Rotation paths and how fast each direction turns (degrees per step)
Each turn is a multiple of 5 degrees from 10 to 175, or 0.
Each row of a path follows its step; steps can be skipped.
path 1
step 3: [ 12.6  44.5  -1.8 -15.0  -1.6 -19.9 -12.7 -13.3  -4.3   2.9 -16.0  10.8
  -9.6 -18.8   8.8  13.2 -17.0 -25.5   2.2   3.6 -29.9  24.8  13.4  -0.4
   1.3  -8.9 -13.8 -13.6 -22.7   9.6  23.1  12.9  14.2  11.9 -11.6   7.0
 -10.9 -10.6   3.6   5.1  13.7 -19.0  19.0  -1.8 -17.7   4.9   5.9  29.1
  -4.7  12.7  21.4  25.0  -0.8   5.1   2.3  -6.5   3.6 -10.3  -3.4 -10.1
 -12.2  16.3 -16.6  -6.4  18.1   2.6  -7.0  -9.2  -7.4  -5.5 -23.5  -2.5
  12.2  -7.3  -1.1 -14.3   1.2 -19.3  17.7   5.2   3.3   1.7   4.6  -1.2
   9.5]
step 6: [ -0.1   4.0  15.2   8.7  -7.9 -12.5 -15.9 -10.2  26.3  -8.2 -36.0 -27.6
  -4.7 -13.8  -7.7 -14.4  13.9  -9.5 -13.3  19.7 -14.9   8.8   2.1   9.4
 -19.8  19.2   2.5 -13.1 -15.0 -15.8  11.6  12.5   4.8  14.4 -15.5  10.4
  10.1 -15.5 -16.1  -6.8  -1.9   2.4  11.7  -2.0   9.1  -6.6   4.7 -11.3
 -25.4   5.6  -6.6  31.0  22.0  -6.8  16.3  -3.1  -7.2 -17.3   6.6   8.7
  12.7  -4.5 -24.0 -17.9  -0.1   3.5   4.6  -9.0   9.9  -3.2  -5.9  -2.6
   1.8   7.9 -10.6  15.9  -6.0 -25.6  14.2  16.8 -12.6  14.8  -4.3  15.7
 -28.0]
step 7: [  4.6  -1.7  18.5 -19.9  -4.5 -14.3 -12.8  -4.1 -10.9   1.6   6.0  11.4
  -9.7 -19.1   6.1 -14.5  -9.8  -5.7  17.9   3.1 -18.8   4.8  -3.1   9.1
   3.2  -5.5 -13.1   7.0 -13.8  29.5 -19.3  -1.0   8.9 -25.1  -1.3  13.6
   0.9  -0.8  17.1  26.3   9.8 -17.0  -5.4 -15.5  -7.4   4.0   2.4  26.1
  13.7   7.6  -9.9 -11.9 -15.9  26.6  11.6  -0.4  -7.0  -1.3  -4.2   5.7
  10.6  10.1   6.5   7.5  -5.3   6.0 -20.4  -8.8 -22.7  -9.3  -5.4  18.5
   4.2  21.1  -3.1  14.3   6.9 -25.7  20.4  25.0  -0.8 -26.3  -1.8  -4.2
  32.8]
step 14: [  5.0   4.6  -3.0  14.6  15.6  -2.1  -0.5   5.6  22.3   5.3   5.8  -1.9
 -22.9   4.1 -27.8  -9.7   9.6 -18.3  13.7   2.6 -12.2  -6.4  39.0  10.6
 -13.5  -3.4   7.6  14.0  -3.1  19.7  -8.9   1.5  26.6   6.1  -1.8  12.3
 -38.0 -20.5   2.4   3.5 -24.6   7.6   1.5  -1.1  35.5  -4.2  -0.4  23.5
  -2.1 -22.7 -13.5  -3.9   7.0 -21.7 -12.1   7.3 -25.2 -12.3  -1.0   9.2
   5.7  19.6  -7.3  14.6  14.5  -7.3   8.5   5.6  -0.9  -1.0 -20.6  22.1
   8.9   4.4  10.5   6.8  -2.3   4.6  -1.7   9.7   0.7 -10.4  -6.1  -0.4
 -11.7]
step 20: [  6.9  12.3  14.7  10.1  -8.5   0.0  -0.1  12.0  14.8 -19.0  -0.9  -9.9
  14.6  -3.4 -13.5 -18.6 -15.6 -22.3   2.4 -14.0   0.3   6.4   2.1  -2.1
  -2.0 -25.1   7.5  -4.7 -32.4  -0.6  -0.5  29.9  16.0   7.6  -3.5  26.0
   9.2  -1.5  16.6   2.0   8.9   2.3   3.3  20.3  13.5 -27.1   0.3   2.2
 -10.3   8.0  11.4 -16.1 -25.1   2.8  -9.2  -2.0   2.2  12.2  -5.9 -18.1
  -3.5  22.3   6.2  20.3  15.3   2.9  11.2  13.0  -0.2  -5.5  -5.3  17.9
 -18.8 -26.7  -1.8  15.8  25.5 -27.8  18.2  -4.0  -2.2 -12.0  11.8   1.2
   6.7]
step 21: [ -7.7   5.3  -7.2  -0.3  -1.4   2.9   3.8 -34.2   4.8   1.4 -17.5  11.0
 -19.7  -6.8  10.9   5.7   8.0   8.1  12.9  -1.5 -14.9  -4.8   2.8  17.1
 -26.6  26.2  21.0  -7.8   0.6  16.2 -12.4 -11.9  13.4  33.6   1.3  14.8
  -8.4  -5.2   7.1 -12.1 -15.0  -5.2   9.8 -13.2  -6.0  -2.6  -7.1  -3.4
  31.1  -3.2  20.5   3.6  12.1   0.7   2.6   3.7   2.1 -21.0   2.0 -16.6
  13.4  -3.1  -8.8 -25.5   2.3   8.0  -0.4 -11.3  -7.0  -0.3  -5.7 -28.2
 -14.1  22.5  -4.0  16.6  31.2 -19.0 -18.3 -12.6 -19.9  -9.3   0.0   3.0
   4.7]
step 32: [ 14.8  25.5  17.2   0.6   7.6   0.5  -0.9 -21.8  13.4  -2.1  -9.1  -8.3
   7.0 -11.6  -4.0 -10.8 -15.8 -14.8   7.8  -9.4   0.1 -20.1   3.6  15.9
   2.7   0.4 -14.6   7.9  13.7  -9.5  -3.9   8.6 -17.1   3.7 -12.7  20.6
  -7.8 -10.6  32.7  18.5 -16.4  -6.5  -9.0  20.1  23.0 -18.7  22.0  13.9
  -2.5  15.4  -7.7  15.7 -22.8  13.7  28.9  -5.9  12.8  -9.1 -11.3   6.5
  -9.7  -8.3 -33.2  -6.1   1.9  -7.3  25.8  -5.6 -16.3  15.4   1.8   6.2
 -11.5  -4.5   8.5  16.2   6.0  -2.3  12.5 -14.4 -16.4  -2.6  -5.4   4.2
 -21.5]
step 38: [ 11.3  -2.0  14.1  -9.4  -5.7   1.1  -4.2 -12.8 -20.6  14.4 -33.4 -26.8
 -29.1  -1.7   0.7  -7.5  29.8 -21.5  20.3   3.6   6.1  20.7  -6.0   1.4
  -2.3   5.4   9.8  -3.1  -1.2 -25.6  13.0  14.4   5.5  13.0  -2.1   1.8
  10.8  -9.6  12.1   5.6  -3.2 -10.6   7.5   2.8  -5.3  -9.2 -30.6  -5.8
  11.2   3.6 -13.2  16.5 -13.9   0.1  21.2  20.5   3.5  -4.4  -2.1 -10.9
  -5.4 -12.0 -11.3  -9.1   1.6  24.0   8.7 -15.8  10.3 -16.1   2.1   7.4
  -1.4  -5.3   7.5  21.4  29.6   6.0  18.9 -25.6   4.2  -5.9   2.3 -14.1
  22.4]
Directions:
[-3.5  1.6 -3.2  0.9  3.5  1.4 -3.5 -0.8  3.4 -3.1 -2.2  2.3  1.7  5.7
 -3.0 -0.7  1.8  2.1 -2.6 -2.7 -0.9 -2.9  6.8  0.8 -2.2  0.0  0.0 -1.4
 -1.3 -0.8 -5.5  3.8 -2.1 -0.8 -0.4 -6.9 -0.5  1.8  1.9 -3.2 -1.6  0.4
 -0.7  1.5 -0.4 -6.3 -3.4 -1.7 -5.0  1.8  4.5 -3.3  0.9 -0.8 -4.4 -0.4
  1.3  0.8 -2.1 -6.8  2.8  4.4  2.1 -6.5  3.2 -1.1 -2.5  8.1 -1.9  4.4
 -3.6  1.0 -3.7  4.8  1.4  3.4 -3.2  1.1  3.0 -2.2  1.2  4.0  3.9  1.6
  4.0] -> 70
[-1.3  1.0  1.0 -3.5 -2.4  4.6  0.8  3.6 -0.7 -4.0  0.6  1.0  6.0  0.1
  0.9 -4.6  5.8  4.5 -4.0 -3.1  0.6 -1.0  4.9  0.7  2.4 -4.6  1.1 -2.2
 -0.2  0.7 -2.9 -2.7  1.6  0.0  0.2  5.2 -0.1 -1.5 -3.7 -2.2  5.6  0.8
  1.6  1.7 -2.5 -2.6 -5.7  1.0  2.0 -5.4 -2.0  2.0  6.1  1.9 -0.9  4.4
 -6.0 -4.4 -4.2  4.3 -5.8  0.8  2.8 -3.4 -1.2 -0.6  4.6  2.8 -1.9 -2.2
  0.0 -4.6  1.2  0.7 -3.0  2.8  2.5  0.3  0.1  3.9 -1.6  3.9 -4.2  3.4
 -5.4] -> 175
[ 1.9  0.6  2.0  0.3  2.5 -0.1  1.5  4.7 -2.7  5.3  3.1 -0.8  0.6  0.4
 -2.1 -2.5  0.7 -3.8 -1.7 -3.0  0.9 -3.9 -2.6 -5.7 -0.5 -5.6  2.7 -1.9
  5.8  1.6 -0.8  3.2 -2.4  8.7 -2.5  0.2  6.3  0.7  4.5 -0.2  0.4  0.8
  3.6  2.4 -2.2 -7.2  2.7 -2.3 -0.7 -1.6  0.3 -8.0 -1.7 -0.6  4.1 -2.4
  0.6  1.8  4.1  0.3 -0.4 -3.6 -0.2  0.5 -1.0  5.4 -2.2  3.6 -0.1  1.8
  2.8 -5.7 -3.0 -2.0 -0.6  1.8  2.3  0.2 -2.6  4.0 -1.9  3.7  3.6 -6.0
 -3.6] -> 95
[ 0.2  0.0 -2.2 -2.1  5.2 -0.9 -3.4 -3.2  3.5  4.3  1.3 -1.0 -2.3  2.7
  3.3  2.9 -0.2  0.2  7.6 -0.1  4.0  2.8  3.4 -0.5  2.7 -1.9  4.2  5.4
 -1.2  1.0 -3.4  0.4 -1.9 -1.9 -1.0  1.5 -1.6  0.3 -1.6  0.6  7.4  0.2
 -0.7 -2.3  2.3 -1.8  5.8 -5.7  2.0 -0.1 -5.2  7.0  5.1 -2.3 -3.8 -1.3
  2.2 -0.3  1.3  1.9 -0.4  1.1 -2.9  1.6 -2.1  0.9 -3.1  6.0 -1.8 -5.7
  0.2 -1.7 -9.2  1.4 -3.9  1.4 -0.2  3.1  1.7  2.6 -3.5 -3.5  3.5 -1.7
 -2.2] -> 145
[ 0.8 -1.6  1.1 -6.7 -0.6  0.8  0.0 -1.5  2.9 -1.1  1.8  3.1 -2.6 -3.9
  1.6 -3.0  0.5 -0.7 -6.0 -2.2  0.2 -4.3 -1.9 -0.1 -0.4 -3.4 -3.0 -2.8
 -0.6 -4.4  4.5  2.5 -5.1  0.4  0.3  1.0 -0.9 -3.9  0.8 -2.7 -0.3 -4.5
 -6.0  4.7 -1.9  2.6  5.6  1.0  3.6 -4.8 -2.5  5.8 -1.7 -0.9 -4.1 -4.5
  3.2 -2.0 -3.4 -1.7 -0.6  0.5  3.4  2.8  7.8  0.7 -1.2  2.5 -1.5  5.4
  3.5  1.5 -1.0 -1.3 -0.2 -0.9  2.2  1.6 -0.5  7.9 -3.2 -1.9  1.5  1.3
  7.5] -> 90
[ 5.9 -4.9  0.2 -5.7  4.3  1.1 -1.3 -4.5  0.5  3.1 -0.2  0.2  1.2  1.7
 -0.5 -2.6  3.3 -0.4  1.8  3.3 -0.6 -2.7 -0.2 -0.2  2.9  5.6  2.5 -0.4
  7.3 -5.9  5.6 -2.7 -1.5  4.1 -6.6 -0.9 -3.7  2.9  1.8  0.2  2.9  1.2
 -2.3 -4.5 -2.9 -1.9 -4.7 -1.5  3.3  0.4 -0.5 -2.5  5.1  3.9 -2.7 -0.4
  2.2  1.0  3.7 -2.0 -1.8 -1.3 -5.3  0.7  4.4 -4.6  1.9 -2.0 -1.9 -0.8
  2.4  1.1  0.0 -4.4  3.9  0.3  1.0 -0.5  4.0 -2.0  3.2  6.0 -0.1  6.3
 -0.3] -> 110
